Read these off the grid that follows. Rows and columns are numbered from 1.
1) Give the maximum.
2) Give the top-right entry.
3) Give the entry just left of 118.
4) Give the entry in the top-left corner.
5) Give the entry in the bottom-left corner.
6) Give the entry at row 2, column 1.
[[128 130 128 131]
 [132 128 126 129]
 [148 130 122 124]
 [136 109 124 111]
 [136 127 125 127]
 [119 134 136 120]
 [122 125 128 133]
 [117 143 141 114]
 [153 132 120 125]
 [135 109 121 125]
 [121 131 135 116]
 [120 138 137 118]
 [124 124 128 129]
 [127 125 127 128]
 [124 134 133 124]]
1) 153
2) 131
3) 137
4) 128
5) 124
6) 132

Read these off the row that follows.
1) The third entry from the left?
2) The 1st entry?
3) The last entry?
4) The third-last entry?
[136 143 155 123 128 123 128 128 128 120 128 128 131 128 128 127]
1) 155
2) 136
3) 127
4) 128

[[114 137 144 119 113 127 143 110 113 140 114]
 [127 130 130 127 127 130 130 125 125 128 125]
 [112 137 144 118 110 127 144 110 111 143 112]
 [143 154 119 103 112 104 113 114 144 137 146]
 [115 102 141 152 146 155 147 136 112 117 111]
 [126 128 130 127 128 130 130 126 125 128 126]
 [146 117 111 137 145 133 113 144 146 108 144]
 [146 118 112 137 146 133 112 145 146 108 143]
 [145 117 111 139 145 131 112 146 146 109 144]
 [139 150 119 107 117 106 116 123 141 137 142]
 [126 130 132 127 128 128 130 125 124 128 127]
 [143 152 118 106 115 107 115 114 141 134 143]
 [126 129 130 126 127 130 131 124 126 128 125]
 [115 136 143 119 113 127 142 111 112 141 114]]
The last entry of the largest entry's row -> 111
The entry in the top-right corner: 114
The last entry, reading row by row: 114
The first entry on the main diagonal is 114
The bottom entry of the column that holds the smallest entry -> 136
The second largest entry is 154
Give the entry in the bottom-left corner.
115
The entry just right of 129: 130
The second-last entry, reading row by row -> 141
The top entry of the column that holds the largest entry: 127
The largest entry in the last column: 146
Give the largest entry in the last row.
143
The fifth-last entry, reading row by row is 142
The third smallest entry -> 104
The entry just right of the largest entry: 147
Give the top entry of the column that holds the smallest entry.
137
The entry just right of 150 -> 119
The entry directly below the largest entry: 130
Give the 2nd smallest entry.
103
The 3rd entry on the main diagonal: 144
The smallest entry in the first row -> 110
Give the fourth entry in reading order.
119
The entry directly below 116 -> 130
Give the fourth-last entry, reading row by row.
111
Give the first entry in the row that holds the smallest entry.
115

B =
[[141 145 122 145]
 [142 151 129 143]
 [143 153 129 143]
 [127 131 123 127]
 [117 114 121 116]
 [111 101 124 110]
 [118 118 118 118]
 [117 116 120 117]
 [110 101 124 110]]
Counting starts at 1.
Which number is the entry directly above the largest entry?
Answer: 151
The entry in row 3 and column 1 is 143
Which number is the entry in row 1 and column 2?
Answer: 145
The entry at row 3, column 3 -> 129
The bottom-right entry -> 110
Which number is the entry in row 1 and column 3?
Answer: 122
Which number is the top-left entry?
Answer: 141
The entry just right of 120 is 117
Which number is the bottom-left entry?
Answer: 110
The top-right entry is 145

x =
[[140 132 119 134 132 135 108 117 139 136 124 122 136]
 [129 124 127 128 125 127 133 128 129 131 126 131 128]
 [130 130 128 135 125 125 126 129 128 123 133 125 137]
 [141 119 122 135 128 121 135 115 123 134 121 134 141]
 [123 131 131 125 126 126 127 134 127 121 133 125 130]
 [125 131 133 126 126 117 129 131 119 112 135 123 143]
 [129 129 129 134 133 129 132 126 123 129 128 130 123]
 [138 128 121 131 135 135 119 116 134 145 119 128 127]
 [125 125 128 132 118 125 134 135 133 128 132 131 129]
 [125 127 132 131 124 119 138 132 120 120 133 130 133]
 [132 123 126 131 124 124 134 125 127 130 126 132 132]
 [127 133 129 125 131 129 118 128 128 123 130 121 133]
 [125 125 129 131 120 123 136 133 128 125 132 131 131]
 [131 130 129 137 134 124 131 123 118 123 130 127 132]
 [129 130 125 125 124 126 116 127 100 127 129 122 143]
 [127 125 131 113 127 119 130 126 120 120 124 127 141]]
Indices start at 1.
The entry at row 1, column 2 is 132
The entry in the top-left corner: 140
Give the bottom-left entry.
A: 127
The entry at row 2, column 1 -> 129
The entry directly above the largest entry: 129
The entry at row 1, column 3: 119
The entry just left of the largest entry is 134
Give the smallest entry.
A: 100
The top-right entry is 136
Give the entry just right of the largest entry.
A: 119
The bottom-right entry -> 141
The entry directly above the smallest entry -> 118
Give the entry in row 3 and column 2.
A: 130
Give the entry just right of the smallest entry.
A: 127
Give the entry at row 3, column 1.
A: 130
The largest entry: 145
Give the bottom entry of the column that holds the largest entry.
A: 120
